Each path below is one point turned by a fixed rotation once a step. After each direction that follows a path, write how fast that rotation turns it, in deg/step (0 if it stays still).
Each turn is a multiple of 5 degrees from 10 to 175, or 0.
Each row of a path follows its step; steps can be skipped.
path 1
step 0: [-1.47  1.66 -1.45 -0.14  0.99  0.50  0.14 -0.01 -1.21  0.37 -2.73  2.55
  1.15 -1.19 -0.27 -1.84 -0.84 -4.04  1.69 -2.53 -1.47 -3.75 -2.57 -0.78
 -0.21  1.15 -2.25 -1.11  0.78  2.55 -1.20  2.18  0.01  2.05  1.64 -3.14
 -2.41  3.35  0.16 -1.23  2.11  6.52 -1.47]
step 1: [ 1.30  0.93 -0.07  2.34 -2.53 -0.87 -0.57  1.71 -1.63  2.66  2.99 -5.85
 -0.67  0.74  1.35 -2.21  0.52  0.91 -1.98  0.30 -1.11 -0.70  0.17  0.22
  0.45  1.12 -0.48 -0.23  1.36 -1.25 -0.93 -0.36  0.97 -2.67  0.09 -3.46
  0.87  4.07  3.68 -0.13  1.68  5.13  3.58]
step 2: [ 0.12 -2.09 -1.66  2.91 -2.28 -1.20 -1.40  0.29  0.94 -4.49 -0.43 -0.26
 -0.64 -2.42  0.65  0.41 -2.27 -0.34  3.38 -0.57 -0.50  0.18  2.08 -2.94
 -0.83 -1.58 -1.55 -1.01  2.68 -3.99  4.14  0.51  4.39  1.15  1.02 -2.73
 -2.79  0.48  3.77  0.26  0.52 -0.40  1.82]
step 5: [ 0.04  0.51  1.60  0.28  1.99 -3.49  0.28  1.13  1.02  3.25 -1.53  0.74
  2.26  0.70  1.82 -2.35  0.00  1.84  0.89 -0.59  1.46  3.68  0.70  2.11
 -3.45  2.93 -3.85 -0.91 -0.28  0.87  2.11  1.65  0.11 -1.33  2.30 -2.55
 -2.04 -3.29 -3.61  2.87 -1.35 -0.15  4.00]
step 8: [-1.84 -0.68 -0.25 -0.78  3.06 -1.84 -1.41 -0.80 -4.33 -1.61  1.96 -0.72
 -1.64 -0.95  2.73 -1.86  1.12 -1.23 -0.91 -0.32 -2.00  0.70  1.24  0.09
 -0.43 -2.71 -1.59 -7.42  1.17 -0.72 -1.37  2.23 -3.42  0.10 -0.30  2.34
 -0.83  0.45  2.66 -1.04 -2.13 -2.80  1.12]
step 9: [ 0.11 -0.08  4.68 -1.45 -0.68  0.68 -3.46 -0.20 -0.74 -2.72  2.34  3.12
  1.10 -1.32  1.53  0.45  2.73 -1.15  0.68 -0.97  0.24  0.56  2.15  3.26
 -0.11  2.99 -1.83  0.64 -1.99 -2.22 -0.99 -0.39 -2.18 -0.52  2.19  0.03
  0.81  2.30  3.63  3.47  4.12 -3.26 -1.74]
step 10: [ 2.92 -4.27  3.01 -0.17  4.76 -0.66 -0.48 -3.51  1.25  0.33  1.45 -1.19
  2.65  0.39 -2.62  0.12  1.91 -0.34  0.60  1.26  0.28  1.31 -1.28  0.70
 -4.23  1.04  1.91  0.88 -1.47 -0.33 -2.23  2.17  2.08  2.33  2.19  1.64
 -1.30  2.10  3.00 -3.80 -0.52 -0.21 -0.96]
step 11: [-0.11 -1.63 -1.91  4.77  2.96  1.93 -2.24 -1.46  4.16 -1.46 -2.08  0.32
 -0.82  3.53  1.88 -1.72  1.69 -2.61 -0.44  1.31 -0.79 -1.90  0.89 -0.28
  0.35  3.80 -0.45  1.54  0.50 -2.97 -5.47  1.86 -1.66 -1.26  0.73  1.37
 -1.73 -0.69 -2.38  0.56  0.47  0.40  1.39]
step 13: [ 3.19 -1.21 -1.99  4.23  0.04 -1.20  1.16 -0.18 -1.00 -0.55 -0.63  4.25
 -2.61  0.47  1.95  4.81  0.74 -0.17 -2.53 -3.26  1.51 -0.91 -1.44  1.57
 -1.75 -0.32  4.90  1.09  1.16 -0.72  2.39  4.55 -0.78  0.34 -0.92 -0.69
  0.45 -1.52  0.79  2.17 -0.48 -1.52 -0.47]
step 14: [-3.86 -1.84 -3.25 -2.50  3.04 -5.26  3.60 -1.35 -0.08 -1.83 -2.10 -0.17
 -1.67  0.03  0.73  2.57  4.00  3.68 -1.03  0.59 -2.78  0.22 -0.97  1.03
  2.55  1.37  1.94  1.04 -1.52 -0.15 -0.74 -1.03 -0.43 -0.19  0.51  0.37
  1.97  0.21  1.21  2.82 -1.64  1.49 -2.23]
[-0.62  0.35 -1.17 -0.69 -0.29 -0.04 -0.45 -0.94  0.56 -0.24  0.84 -0.09
 -1.20  0.40  0.30  1.29  0.03  0.05 -0.14 -0.43  0.17  0.75 -0.18 -0.35
 -0.41 -0.98 -0.06 -0.92 -0.64  0.13  0.13  0.29 -0.24 -0.23 -0.01 -0.78
  0.48 -0.61  0.31 -0.24  1.33 -0.80 -0.25]  70
[ 0.80 -0.49  0.25 -1.31 -0.18 -0.28 -0.03  0.17 -0.26 -1.46  0.56 -0.36
  0.14 -0.24 -0.72 -0.41 -0.12  0.95  0.41  0.52  0.38  0.04  0.73 -0.33
  0.51  0.77  0.38 -0.75 -1.07 -0.64 -0.12  0.98  0.30  0.78 -0.29  0.86
 -0.09 -0.17 -0.60  0.50  0.86 -0.07  0.04]  60
[ 0.47 -0.03 -0.56 -0.18 -0.03  1.21  0.07  0.53  1.67 -0.04 -0.20 -0.19
 -0.70  0.04 -0.17 -0.58 -0.44  0.24 -0.39 -0.21  0.56  0.72 -0.28  0.02
 -0.17  0.57 -0.30  0.12 -0.09  0.47  0.36  0.97 -1.16 -0.12  0.27 -0.24
 -0.43  0.99 -0.64 -0.92  0.03  1.26  0.85]  65
[ 0.05 -0.42 -0.16 -0.70  0.68  0.16 -0.32 -0.30 -0.84  0.75  0.01  0.71
  0.08  0.09 -0.04  0.54 -0.50 -0.76  0.54 -0.19  1.47  1.10  0.17 -0.39
 -0.69  0.20 -0.24 -0.35  0.70  0.09  0.95  0.61  1.51  0.41  0.15  0.28
 -1.01 -0.21 -0.10 -0.37 -0.54  0.61 -0.55]  140
[ 0.28 -0.29  1.00 -1.18 -1.38 -0.34  0.78 -0.50  0.12  0.27  0.21  0.53
 -0.13  0.36  0.37  0.49  0.22 -0.14  0.63 -0.99 -0.07 -0.33 -0.49  0.37
  0.43  0.38 -0.14 -0.37  0.71  0.51 -0.74  0.96 -0.33  0.21  1.31  0.07
  0.85 -0.55  0.56  0.23 -0.74  0.51  0.53]  80
[ 1.04 -0.95 -0.23  1.14 -0.05 -0.59  0.30 -0.76  0.45  0.10  0.04 -0.28
 -0.67  0.07 -0.03 -0.81  0.38  0.08 -0.70 -0.06 -0.06  0.67 -0.57 -0.40
  0.83 -0.42 -0.33 -0.47 -0.30  0.25  0.12  0.17  0.48  1.42  0.24 -0.86
 -0.84 -0.34 -0.10  0.53 -1.11 -1.03  0.42]  125
[ 0.90 -0.39 -0.34 -0.84  0.90  0.25  0.80 -0.87  0.93 -0.77 -0.47 -0.56
  1.41  0.01  0.48  0.51  0.45  0.00 -0.26 -0.52 -0.09 -0.56  0.02 -0.29
  0.21 -0.90  0.56  1.19  0.50  0.30  0.89 -0.22 -0.33  0.58  0.53  0.16
 -0.40 -0.25  0.28 -0.05  0.57  0.19 -0.82]  100
